(in the rows, 128 means zero)
R: 3 groups of rows, each row roughly a mix of its group's hidden directions; some rows fit no group:
R (111 x 11):
[[ 86  99  85 112 118 126 130 105 108 145 136]
 [126 159  95 150 112 156 164 156 119 111 123]
 [156 108 103 167 131 148 106 127 131 171 126]
 [ 94 122 158 140 146 112 174 122 153 133 149]
 [123 127 113 165 135 120  96 150 145 134  78]
 [ 97 158 129 128  94 133 143 150 117  87 152]
 [ 95 122 155 134 141 142 114 117 107 180 145]
 [135 122 168 124 127 101 115  83 153 155 134]
 [133 133 127 121 114  80 160 106 128 144  88]
 [ 80  93 147 141 131 148 137 114 128 106 157]
 [158 155  86 106  86 124 135 111 134 135 125]
 [148 106 140 116 127 146 160 119 184 113 137]
 [125 118 110  85 149  93 148  93 125 150 125]
 [107 122 134 116  82 128 112 134  98 146 171]
 [138 144 121 131 107 154 143 129 147  80  88]
 [131 154 126 138 162 109 134 131 157 157 174]
 [116 155 160 128 136  77 112 117 119 129  96]
 [ 96 148 134 136 165 104 173 149 138 137 123]
 [169 144 138 138 149 113 141 125 173  97 136]
 [166 147 148 147 150 115 118 173 127 129 101]
 [134 110 111 101  96 154  79 133 141 144 141]
 [115  72 154 127 135 127 143 126 153 127  93]
 [111 106  87  98 149 111 134 122 115 164 148]
 [165 164 115 138 127 140 121 142 129 163  90]
 [134 143 134  88 153  94 158 108 124 134  96]
 [116 101 110 145 148  93 155 123 100 103 155]
 [122 136 152  86 129 167 108  91 138 129 144]
 [120 110 167 159 169 124 124 157 118 120 149]
 [ 93 139 156 136 101 144  91 142 123 120  92]
 [124 114 101  93 146 136 152 156 115 107 167]
 [148 128 143 146 147 107 106  80 116 140  93]
 [126  96 137 140 128 138 160 176 133 113 162]
 [134 118 139 112 146 148 175  97 127 113 165]
 [115 110 110 127 129 183 140 157 142 113 157]
 [148 106  90 106 119 154  92 114 118 136  99]
 [136 160 114 164 132 170 120 121 106  97 141]
 [ 80 144 151 140 108 122 110 119 101 151 100]
 [169 115 135 138 131  98  93  98 100 144 122]
 [126 144 126 101 171  87 127 137 156 142 150]
 [124 183 125 109 127 110 151 144 157 151 113]
 [ 91 140 128 117 117 154 148  93  96 112 154]
 [162 131 153 145 129  83 118 138 109 127  91]
 [117 122 149  81 126 129 127 142 115 182 125]
 [148 136 127 144 153 167  92 136 124 130 171]
 [108 117 154 118 107 165 104 101 162 117 148]
 [154 143 143 106 130 129 122 115 120 190 145]
 [129 122 118 123 143 129 154  76 156 165 115]
 [ 87 155 108  92 112 157 111 144 142 118 137]
 [175 166 127 135 137 137 119 163 139 147 149]
 [193 133 125 145 104 125 114 107 114 134 125]
 [120 119 143 134 166 108 135 116 117 172 167]
 [ 96 112 131 112 132 160 141 161 159 125 163]
 [105 180 133 145 130 137 139 158 121  99 151]
 [161 107 124 105 126 153 126 115 111 174 155]
 [129 122  97  91 121  83 137 129 121 101  99]
 [107 147 102 115  79 124 162 128 116 102 122]
 [123 101 137 143 122 124 187 140 143 108 154]
 [134 137 121 104  76 151 132 134 152 125 165]
 [ 99 131 119 134 104 152 170 119 136 107 168]
 [165 117 129 112  98  77 132 130 119 147 108]
 [151 109 108 144 110 114 126 107 109 164 171]
 [113 121 107 147 139 100  82 136 137 115  88]
 [145 147 127  89 100 148 104 126 157 119  94]
 [153 127  97 146 172 125  97 105 114 142 108]
 [141 109 144 129 131 144 170 125 111 143 180]
 [ 96 119 138 164 135 172 158 119 144 115 116]
 [ 96 130 103 130 136 174 142 161 127 101 141]
 [138 106 136 141 107 159 145  77 105 145 119]
 [ 97 151 164 129 145 128 137 153 138 103  88]
 [112  86 127 127 130 157 143 130  74 138 125]
 [153 142 120 122 102 176 102 133 143 124 163]
 [146 115 117 165  98 151 144 147 127 171 143]
 [175  93 113 133  96 119 159 120 124 139 135]
 [135 123 131 162 115 167 110 143 155 163 104]
 [179 122 130 113 125 153 154 117 158 150 148]
 [157 102 162 162 114 112 131 100 118 110 105]
 [134 115 158 121 143 139 139  86 108 176 133]
 [107 113 112 104 146 133 147 103 156  87 100]
 [ 68 143 118 115 156 143 143 141 138 117 111]
 [106  98 129 119 127 101  75 129 152 107 122]
 [119 112 114 148 116 149  70 120 147 149 109]
 [140 111  92 101  92 104 125 102 128 107 104]
 [119 126 143 154 155 133 128 160 102 159 169]
 [130 133 122 125 107 174  90 147 165 116 135]
 [150 128 109 151 123 136 154 151 135  70 120]
 [122 129 117 165  89 153 116 142 136  84 116]
 [130 142 101 131 131 109  69 125 107 143 102]
 [122  98 139 103 143 137 126 153 117  83  93]
 [154 124 143  87 168  98 102 121 136 116 130]
 [155 146 113 159 133 164 124 128 118 173 109]
 [115 134 111 159  76 139 131 108  96 146 122]
 [ 85 129 122 129 124 140  98 178 126 106 120]
 [170 140 109 116 146 136  86 107 129 158 114]
 [125 162 117 105  72 120 151 115 143 124 120]
 [121 136  90 135 130 130 124 185 124 123 163]
 [ 89 111 152 141 108 140  82 137 106 145 124]
 [113  97 130 144 118 123 120 101  91 106 171]
 [156 128 129  79 123  95 111 106 132 158 121]
 [ 92 126 112 118 112 176 141 115 147 113 158]
 [116 131  99 174 101 109 144 160 110 135 113]
 [135  98  69 115 121 133 134 146 125 109 155]
 [127 151 183 109 157 127 148 155 114 128 126]
 [129 118 129 110 104  96  95 144  96 148 164]
 [ 96 134 183 125 130 165 115 145 137 135 121]
 [142 107  92 151 131 117  90 123 161 129  97]
 [163 131  97 123 124 109  93 128  83 135 116]
 [147 107 158 137 134 119 110 168 116 168 151]
 [ 73 141 151 138 135 127 162 115 144 107 116]
 [106 116 143 106 112 130 102  76 137 149 105]
 [104 139 160  97 140 118  93 135 150 103 101]
 [104  88 108 129 131 155 150  88 108 141 137]]

one row of each group, then the others: which group is each in?
[ 81 121 131 147 162 123 144 116 111 108  95]
<124>
[125 125 137 149 156  88 104 169 113 131 103]
<94>
[115 119 178 139 164 134 130  94 133 154 134]
<82>

[164 164 131  97 148 122  96 126 118 150 107]
<94>
[122 195 140 125 113 136 136 148 153 119 128]
<124>
[107 121  96 135 153 160 177 117 144 137 124]
<124>
[149  90 159 132 146 131 137 149 176 130 135]
<94>
[135 131 107  98 109  74 113 136 144 101 118]
<94>
[124  67 108 131 107 134 117 115  95 122 138]
<82>
[112 125 178 102 167 131 143 125 125 105 144]
<94>
[133 167 146 180 116 137 142 157 120 115 124]
<82>
[176 145 107 134 140 167 119 123 146 155 143]
<124>
[ 99 170 132 155 138 117 119 119 170 140 148]
<82>
[108  87 128 145 161 142 137 140 102 139 166]
<82>
